In the rows, zero is written as 128.
Z: rows in a few groups, each row roughly a mix of its group's directions:
Z (132 x 10):
[[154 136 182 131 155 121 147 120  79 129]
 [100 117 116 139 140 150 195 130 152 145]
 [129 127 126 124  81 154 178 136  99 158]
 [125 101 154 164 135  87 176 134 144 137]
 [150 165 132 106 136 191 115 123 114 149]
 [ 89 170 121 144 111 152 125 125 178 144]
 [118 131  96 104  91 142 108 149  84  94]
 [142 140 118 147 132 139 156 123  69 172]
 [114 147 118 116  89 148 109 167 104  83]
 [139 105 148  91 105 128 134 124 106  67]
 [177 140 127 109 120 125 158 163 107  87]
 [117 113 112 147 121 184 104 102 170 128]
 [154 126 144 126 181 101 173 112 126 106]
 [125  99 158 145 153 131 149 175  87 141]
 [102 130 124 116  96 121  97 150 158  74]
 [144  73 157 162 112 107 141 137 158 128]
 [148 101 148 120 172  96 167 141  99 118]
 [ 97 166 115  89 166 115 109 132 100 109]
 [162 101 127 156  88 143 113 110 101 167]
 [136 176 108  94 154  85 127 127 147 146]
 [127  86 118 124 116 102  82  89 102 141]
 [119 118 108 177 103 149 122 122 149 180]
 [ 94 147 136 103 125 167  99  90 144  97]
 [140 119 166 123 129 131 122 163 100  69]
 [101 189 138 113 111 141 123 105 166 126]
 [ 90 137 124 186 161 147 117 144 151 130]
 [121 113 147 125 125 175 114 134  90  76]
 [162 138 125  70 111 103 160 147 111 119]
 [ 97 128 142 128 149  90 165 159 144  88]
 [112 167  91 101 129 128  99  81 125 143]
 [119 139 114 137 106 109 138 149 146 199]
 [ 94 178 109 115 160 105 157 112 110 138]
 [110 165 152 126 154 108 108  71 130 141]
 [146 145 159  89 139 119 107 110  85  92]
 [123 157 156 102 147 147 142 145  84  86]
 [118 112 149 117 139  90 123 115 188  97]
 [127 132 107  79 144 129  89 136 114  80]
 [162  99 145 137  95 169  91 129 154 135]
 [152 167 141 126 185 135 165 131 139 133]
 [105 169 140  75 119 103 105 155 136 128]
 [169  95 115  96 120 118 142 154 163  97]
 [162 123 108 133 133 114  87 162 143 176]
 [103 129 129 105 137 108 104  66 123  95]
 [175  71 133 139 122 110 154 147 125 141]
 [124 145 139  76 158 120 110 120 154  83]
 [106 190 133 128 105 124 139  87 134 150]
 [103 119 138 122  89  93 119 158 159 168]
 [177 154 113 130 179 135 158 138 120 115]
 [161 117 153 136 117 188 110 138 156 147]
 [ 99 169 134 160 157 150 165 155 117 133]
 [155  92 122  81  99 121 157 143  98 120]
 [ 82 118 113 125 138 129  95 140  72 109]
 [150 183 105 110 121 141 123 162 151  99]
 [ 87 107 113 137 118 131 155  86  91 101]
 [141 123 144 113 128 149  84  90 161  88]
 [109  86 133 102 118 167 105 109 107  91]
 [151 162  83  95 156 122 122 100 104 111]
 [ 98 131 114 112 129 156  88 136 109  73]
 [111  96 138  91 106 122 114 163 167  97]
 [122 159  70 111 147 127 118 169 110 123]
 [ 92 172 139 131 152 163 115 118 159  99]
 [162 159 123 122 136 140 162 176 165 132]
 [106 164 155 151 105 158 151 151 169 132]
 [138 109  74 138 117 102 107  78 123 135]
 [138 116 148 132 143 154 180 173 151 148]
 [132 105 109 112 116 121 107 163  85  80]
 [114 169 173 145 161 120 150 101 116 150]
 [163 143 109 111  70 112 123 104 141 153]
 [ 74 131 104 137 139 107 128 152 171 103]
 [113 157 132 132 124 117 161 106 152 190]
 [134 104  83 137  90 133  79 151 120 122]
 [119 114 126  88 147 135 127 112 192 104]
 [149  83 107 105 145 114 177 149 123 149]
 [108  94 115 132 164 125 117 157 181 110]
 [171 147 117 143  84 127  99 109 167 128]
 [113 115 136 142 137 179 157  88  90 129]
 [ 93 163 108 132 142 128 146 135 186 147]
 [117 148 165 108 147 100 103 110 124  75]
 [149 120 169  93 162  95 106 117 130 158]
 [129 108 142 145 139 140 171 152 178 162]
 [156 131 140 181 111 112 117 114  97 168]
 [117 120 187 157 150 131 165 112 128 152]
 [104 141 101 140 149  83 155  98 104 159]
 [155 102 161 143 124 134 124  98 180 156]
 [126 124 171 110 136 112  93  87 161 154]
 [105 180 122 100 148 140 101  89 148 132]
 [109 105 124 108  99 119  79  80 141 118]
 [128  79 118  89 119 115 133 149 161  91]
 [124 137 142 116 145 176 172 130  80 126]
 [ 91 122 169  95 144 141 161 128 167 128]
 [147 136 112 109 103 126  67 157 115  99]
 [109 173  93 152 110 138 130 175 110 119]
 [119 167 127 119 122 166 124 128 179  91]
 [137 143 109 111 146 179 149 111  79 112]
 [107 106 161 121 180 132 125 129  84 105]
 [135 139 104 178  92 156 119 145 163 143]
 [ 72 126 149  88 160 142 146 136 147 122]
 [117 146 137 134 102 178 111 166 165 111]
 [123 104 132 117 130 126 124  88  84  74]
 [120  82 135 105 122 108 144  76 100 113]
 [133 202 119 100 110 113 125 134 117 117]
 [157 129 161 145 175 122 149 125 119  82]
 [105 132 142 163 178 131  88 113 156 115]
 [ 86 177 127 144 107 104 152 104 148 142]
 [172  95 117 105 127 105 177 120 108 116]
 [164 136 126 102 101  85 115  91 134 160]
 [141 117 101 168  98 152 145 146 169 157]
 [127  80  96 129 135 106 126 127  71 140]
 [134 160  86 113  96 117  96 153 112 161]
 [168 112 160 123 165 105 109 108 162 107]
 [142 142 150 142 160  88 147 144 177 148]
 [ 81  98 133 164 164 151 119 115 153 138]
 [104  80  99 144 111 121 115  85 131 158]
 [130 111 161 127 102 120  99  97  88  87]
 [151 134 143 117 112 157 138 170  77 101]
 [119  83 147 137 106 134 162 171 152 153]
 [142 158 155 122 118 178 129 128 125  76]
 [163 143 132 114 169 103 169 146  98 110]
 [151 162 175 148 128 116 140  78 123 118]
 [101 114 164 108 130 131 181 153 145 156]
 [ 83 138 123 154 178 124 122 132 169 140]
 [138 108 127 176 131 147 160 150 112 176]
 [ 92 143 115 102 142  90 136 147 120  76]
 [170 107 134 100 118 125 180 148 159 126]
 [ 89 133 172 107 116 163 104 131 123  91]
 [152  75 111 122  82 119 122 104 113 106]
 [169 106 136 141 128 122 148 185 105 103]
 [145 111 110 188 123 128 141 105 116 171]
 [192 148 125 147 110 125 171 135 132 117]
 [ 97  93 136  93 149 102 106  87 120 145]
 [114  86 113  87 133 150 122 133 159  85]
 [104 120 125 117 112 179 123 144  91  84]]

the one row of each list that fits no group (the others fit one group, some only roughly):
  Q_465: [ 96 180 115  97 113 112 103 118 136 161]
  Q_476: [134 158 121  96  91 169 149 135 155  98]
  Q_730: [154 147 144 126  74 169 111 139  99 126]
  Q_437: [121 116 120 124 197 112 145 122 159 152]
  Q_992: [ 99 114 171 130 152 174 156 103 117 122]
  Q_173: [ 98  92 102 124  92 131 131 115 159 171]
  Q_107: [118 138 152 125 171  84 131 138  81 145]
  Q_372: [126  71 135 173 147 136 139 148 101 141]
  Q_123: [136 174 110  76 167 121 145 131 135 138]
  Q_410: [133 125  90  93 114  94 110 128 124 180]
  Q_863: [132 154 171 119 114 130 117  84 176 132]

Q_410
  Q_711: [188 141 154 146 116 137 146 152 162 139]
  Q_369: [140 103 149 113  99 114 112 155 123  67]
  Q_477: [108  90 161 107 116  73 136 131 152 128]
  Q_928: [161  83  94 145 115  99 115 150 157 117]
  Q_767: [168 113 144  86 122 135  85 100 126 104]
  Q_613: [ 92 146  70 116 147 146 136 154 139 151]
  Q_207: [125 127 110 127  99 101 129 136  60 105]
  Q_640: [129 120 148 150 121 117 150 101  71  87]
  Q_307: [174 138 149 149 112 146 140 180 153 133]
  Q_90: [ 93 135 105  98 127 162 130  93 173 140]
  Q_355: [153 111 171 129 161  94 142 141 169 140]

Q_355
  Q_910: [112 150  80 157  93 138  94 110 118 107]
  Q_461: [110  65 104  96 107 152 129 132 111 121]
  Q_615: [135 129 147 127  78 188 134 120 114 108]
  Q_706: [130  77 130 137 139 124 182 137 127 164]
  Q_50: [126 130 129 101 142 119 100  78 182 136]
  Q_309: [157 125 142  65 151  99 141 142 126 106]
  Q_187: [121 115  80 161 126 134 172 113 146 161]
  Q_272: [106 113 168  89 128 106 152 161 123  94]
  Q_963: [106 158 115 181 153 112 136 165 120 149]
  Q_674: [135 116 126 164 107 162 105 146  80  97]
  Q_607: [156  86 100 124 126 118 101 134  73 128]
  Q_979: [113  51 138 106 136 118 122 134 118 135]
  Q_149: [133  83 101 117 124 157 101 115  82 106]

Q_149
  Q_628: [136 175 138  89 173 138 121 137 155 109]
  Q_395: [113 145 129 137 116 109 118 110  58 155]
  Q_820: [113 115  75 149 144 164 117 151 114 162]
  Q_452: [154  72 140 127 116  96 119 143 109  90]
  Q_608: [167 104 138  87  92 137 131  99 150 104]
  Q_361: [121 110 196  93 149 121 128 112 123 114]
  Q_930: [108 106 127 145  99 151  70 162 123 116]
  Q_867: [134  98 130 148  91 116  70  99 135 139]
  Q_23: [146 111 156 130  84 129  71 120 128 105]
  Q_65: [136 148 124 129 156 111 184 110  85 112]
  Q_185: [115 126 105  96 116 126  91  85  84 140]
  Q_192: [139 139 145 104 145 102 135  66 163 137]
  Q_966: [ 99 145 160 152 186 108 121 119 128 152]

Q_185
  Q_475: [119 173 142 136 101 173 108 113  97 105]
  Q_276: [ 99  74 127 149  96 121 144 103 131 160]
  Q_722: [142 154 104  77 147 159 149 160 109 127]
  Q_56: [193 109 138 132 107 121 100 132 103 153]
  Q_611: [138 166  94 129 115 114  92 141 164  92]
  Q_156: [105  94 155 158 111 122  91 112  86 118]
  Q_249: [127 146 116 116 118  79 147 127  95 180]
  Q_936: [ 74 112 152 137 112 154  96 113 117  96]
  Q_984: [149 147 126 120 166  86 113 109 172 104]
  Q_182: [128  69 126 135 117 119 109 114 161  85]
  Q_177: [161 114 113 148 152  83 116 176 128 117]

Q_56
  Q_837: [158 124 151 102 138 169 121 174 121  94]
  Q_793: [165  87 139 188 118 123 114 137 129 136]
  Q_887: [159  78 147 140 158 167 154 130 130 119]
  Q_100: [163 120 139 143 148  74 114 131 128  82]
  Q_905: [103 132 149 157 143 185 110 122 114  92]
  Q_374: [153 120 133 109 153 126 157 196 135 132]
  Q_627: [ 89 119 100 107 122 124  75  92 141 137]
  Q_756: [141 132  86 170 111 108 120 100 115 172]
  Q_118: [148 107 103 137  72 107 134 132 107 167]
  Q_451: [143  84 150 179 115 142 117 150 144 101]
  Q_175: [184  99 137 121  93 151 124 125 133  91]
  Q_487: [124 163 132 120 153 121  99 158 110  72]
  Q_325: [118 128 113  93 170 118  99  99 173 121]

Q_887
  Q_102: [112 148 106 139  66 171 121 118 115 131]
  Q_270: [177 129 165 120 122 134 109  84 155 112]
  Q_737: [122  88 171 164 110 130 102 134  91 134]
  Q_987: [ 99 172 114 101 105 107 130 129 106  83]
  Q_749: [156 199 103 134 129 134 134 108 118 142]
  Q_244: [ 94 126 108  84 118 109 146 110 156 170]
  Q_649: [ 97 139 177 104 141 118  89  95 121 112]
  Q_746: [156 152 134 132 130 113 145 196 114 149]
  Q_438: [158 122 118 117 135  73  83 104 116 140]
  Q_985: [144 129 143 130 106 113 102  61 119 101]
  Q_840: [126 135 146 124 157  72 119 110  98 167]
  Q_340: [107 110 115 118 181  85 150 147 126 102]

Q_749
  Q_653: [138 104 127 134  96 103  98  70 104 123]
  Q_631: [106  75 147 143 106 131 154 107  86 131]
  Q_518: [127  87 137 126 161 115 139  91 140  78]
  Q_160: [157  89 132 141  84 119 145  82 140 136]
  Q_212: [139 126 150  85 129  99 155 107  92 166]
  Q_462: [ 79 146  73 135 105 137 118 152 134 134]
  Q_530: [155 159 126 100 108 115 122 156 178 157]
  Q_516: [145 145 102 147 133 118 133  90 175 170]
  Q_922: [168 145 101  95 147  86 126 153 151 112]
  Q_199: [105 132 165 127 118 123  66  93 132 121]
  Q_846: [ 98  88 173 109 144 117  92 110 112 130]
  Q_445: [ 90 159 131  70 152 121 147 143 120 115]
  Q_161: [161 131 151  73 165 129 117 113 120 101]
  Q_297: [187 136 109  95 112 123 139 156 159 119]
  Q_128: [121 125 143 174 139 150 134 156  70 119]

Q_530
  Q_504: [143 130 118 126  97 148 156 162 108  72]
  Q_258: [111 135 148 136 104 189 109 110 102 101]
  Q_99: [104 197 118 120 129 137 148 111 106 150]
  Q_316: [174 143  94 151  87 160 127 148 132 137]
  Q_81: [137 145 153 151 146 166 102 124 123  72]
  Q_851: [129  70 138 152 144  84 139 126 156 127]
  Q_707: [110 121 124 152 176  94 129 164  92 138]
  Q_241: [109  62 127 103 111 137  97 143 146 135]
  Q_334: [155 168 160 104 104 129 125  77 118 132]
  Q_398: [162 108 159  83 143 141 113 135 136  84]
  Q_351: [112  87 163 141 133 111 134  96 101  87]
  Q_546: [129 153 131 134 138  97  77 112  77 129]

Q_316
  Q_347: [104 125 126 129 179 101 143 102 152  85]
  Q_555: [154 164 136 185 116 138 119 152 105 106]
  Q_330: [113 125 106  64 120 101 108 121  96 118]
  Q_838: [130  99  95 136 136 123 191 150 104 136]
  Q_93: [ 75 124 146 135 141 127 132  72 106 115]
  Q_92: [149 123  99 112 141 146  89  79 107 155]
  Q_527: [120 169 116 124  98 124 100 170 125 171]
  Q_588: [130 137 141 110 137 105 155 150  61 146]
  Q_953: [104 139  99  91 119  87 149 134 116 172]
  Q_549: [149  71 120 151 140 145 107 126 163 155]
  Q_350: [133 132 123 145 155 103 147  63  97 130]
  Q_47: [104  93 140 145 176 103  89 110 127 141]
  Q_279: [140 157 135 165 114 104  86 150 152 163]

Q_347
